128 stands for zero in the data rows.
Some points, one per row:
125,132,106,146,143,141,141,124,124,141,144,128,133,123,146,136,116,129,130,130,114,135,133,130
198,119,107,217,177,104,196,149,195,97,106,115,102,100,116,64,101,163,103,88,111,116,118,65
104,171,200,43,87,120,176,116,132,134,80,138,95,109,199,139,106,74,232,173,121,85,240,122
140,106,134,147,119,123,157,109,156,119,53,111,140,99,139,107,146,107,93,100,181,100,149,153
94,94,141,88,146,91,104,129,97,105,84,129,162,133,147,123,135,162,132,136,125,118,170,144
36,142,234,90,126,69,156,150,230,140,190,255,168,115,69,57,218,135,168,113,144,136,115,52
93,155,151,90,142,223,98,107,106,161,123,184,98,128,164,231,135,129,86,229,129,136,141,238
171,117,123,157,110,131,133,192,106,147,170,87,154,140,142,98,125,147,128,85,121,140,29,101
123,128,153,112,146,134,127,110,148,129,122,122,118,115,106,156,145,154,125,139,142,78,137,134
137,87,139,123,115,128,113,124,132,126,148,113,119,114,129,104,136,155,111,102,146,137,107,160
77,98,144,82,85,123,120,55,122,125,65,96,124,148,127,100,166,184,139,207,134,169,142,159
124,164,120,114,136,122,93,168,129,103,138,142,114,143,107,148,153,108,95,105,141,92,106,119
121,115,123,144,115,120,164,131,147,137,135,98,112,111,121,101,124,133,144,93,125,137,142,91
126,98,155,118,109,140,128,130,127,122,152,99,125,114,105,133,133,147,147,124,140,118,103,155
125,103,157,112,128,121,141,100,118,119,151,100,135,115,115,138,155,162,145,123,141,121,116,162
157,129,169,138,164,110,125,127,129,157,114,129,119,80,146,105,124,134,131,101,143,68,143,109
87,81,159,82,134,111,76,86,104,136,152,130,142,100,120,109,158,119,120,161,148,107,166,155
123,172,130,94,34,153,48,231,113,216,91,191,113,91,103,133,67,118,68,105,78,149,76,111
146,125,143,146,129,138,124,147,107,105,130,145,121,110,108,172,144,175,135,138,122,124,84,120
75,127,59,87,127,98,159,134,84,133,169,124,106,123,111,168,113,68,119,101,140,144,128,82
137,150,93,132,158,143,116,138,129,96,159,169,70,179,124,187,147,92,138,109,140,135,124,114
127,139,125,128,135,126,143,135,136,131,129,121,127,134,127,134,123,125,135,128,118,129,134,124
156,196,128,182,82,77,124,151,108,107,92,147,160,114,139,141,142,105,188,129,141,160,125,119
125,86,158,134,122,125,113,117,121,134,148,82,145,83,131,142,138,148,146,100,126,108,115,176
144,134,103,141,184,96,150,173,76,105,142,134,146,134,138,111,130,128,135,121,110,150,117,117
94,108,112,141,129,152,136,92,123,140,123,148,135,161,126,106,115,146,134,136,101,178,125,111
91,151,105,109,133,133,134,99,101,127,142,107,134,98,118,172,103,110,124,124,119,142,170,138
134,200,145,118,104,117,123,135,110,151,122,151,169,108,123,134,98,117,117,106,129,122,101,127
149,133,138,173,180,144,178,178,127,116,172,163,123,111,155,142,149,86,162,112,131,121,106,125
143,143,143,110,121,125,129,125,144,122,118,120,142,147,116,129,123,121,126,149,139,109,139,123
168,206,114,166,102,187,102,80,166,69,73,115,103,160,130,149,129,130,114,92,149,133,89,154
16 more points follow, each with its number after it:
85,0,124,123,160,97,221,155,87,175,153,87,109,125,42,55,79,156,53,130,148,176,150,165 0
138,108,131,97,127,129,91,125,111,111,139,136,143,189,131,147,102,113,136,149,124,131,129,127 1
113,164,143,131,172,106,143,87,172,120,127,166,119,124,157,122,123,67,133,95,126,120,126,129 2
131,98,105,155,137,116,145,155,151,151,102,87,138,113,156,88,118,149,86,177,138,113,141,123 3
140,95,110,127,183,92,72,149,125,127,167,155,156,158,146,109,175,136,135,153,122,133,176,134 4
129,141,128,123,135,124,113,138,131,121,135,133,130,139,122,130,132,126,130,122,127,118,117,119 5
154,166,108,106,59,155,41,174,67,132,75,168,151,127,124,128,102,86,59,108,105,207,105,90 6
94,135,164,130,140,101,145,158,155,119,138,175,158,129,106,128,136,161,137,141,150,118,118,104 7
133,145,193,138,138,115,145,134,158,122,130,78,53,141,154,129,138,139,143,145,92,119,126,115 8
153,208,132,85,118,136,100,129,109,145,119,151,180,114,98,125,108,124,126,116,96,136,126,154 9
178,122,113,160,170,106,171,123,154,132,118,133,118,132,122,84,103,144,115,82,122,154,108,100 10
130,95,109,183,82,175,106,111,163,143,111,155,125,148,175,103,161,144,134,187,121,121,172,186 11
116,157,127,119,104,172,142,147,121,127,50,173,128,108,106,108,76,138,134,114,105,149,147,177 12
149,180,125,110,67,123,104,202,84,178,104,140,117,115,120,130,105,126,101,128,100,182,112,81 13
99,130,126,129,163,113,126,108,106,85,118,78,140,120,143,140,163,80,140,133,103,108,93,116 14
119,129,171,90,105,85,121,131,142,179,149,120,167,109,129,96,150,145,142,104,132,124,108,121 15
Which three of these numbered points are nearest to each point below by angle, seen from the average point of the first points? Their numbers follow each, nearest first.
117,141,144,84,106,180,56,52,134,164,168,158,96,120,106,168,103,200,108,125,104,144,121,172 > 9 1 11
157,175,118,119,167,95,163,127,141,103,142,142,126,133,173,114,84,77,147,122,98,149,170,112 > 2 10 8
169,182,124,156,101,115,122,155,96,123,91,157,158,115,135,166,125,103,164,140,119,138,128,122 > 13 9 6
147,133,113,124,157,130,132,130,127,124,159,133,95,147,119,157,109,112,138,115,120,126,122,127 > 5 1 10
130,79,164,151,106,153,182,149,122,126,118,112,88,114,135,90,158,144,125,174,91,168,107,118 > 8 0 3
118,129,119,201,83,159,200,103,114,182,131,52,181,100,114,136,120,126,101,143,104,125,122,148 > 3 0 11
188,221,100,189,148,137,34,142,118,18,78,243,96,2,214,124,233,213,171,1,177,19,39,127 > 5 2 10
123,130,118,122,109,108,120,129,88,106,100,192,135,110,128,129,142,133,136,104,161,134,111,127 > 6 12 7
154,137,15,186,133,143,30,73,69,154,59,153,45,132,147,111,122,170,122,169,72,109,255,176 > 11 4 12
118,98,111,113,105,134,152,93,156,118,75,102,135,87,142,82,128,119,80,90,166,114,134,181 > 3 0 12
121,146,121,129,117,134,131,139,124,133,92,157,126,132,137,135,100,133,119,138,108,136,121,142 > 12 6 13
109,101,182,71,77,101,135,89,118,132,103,124,126,55,109,114,168,188,172,137,122,226,164,103 > 15 0 13
120,118,118,138,175,102,124,117,134,147,152,158,164,144,149,124,144,106,169,157,140,146,158,70 > 4 7 2
118,103,138,126,123,130,124,119,131,124,136,121,117,122,128,116,126,130,113,114,135,120,115,145 > 0 3 11
132,102,112,98,138,137,100,135,107,116,158,113,145,200,118,145,113,112,129,141,129,126,126,122 > 1 5 4
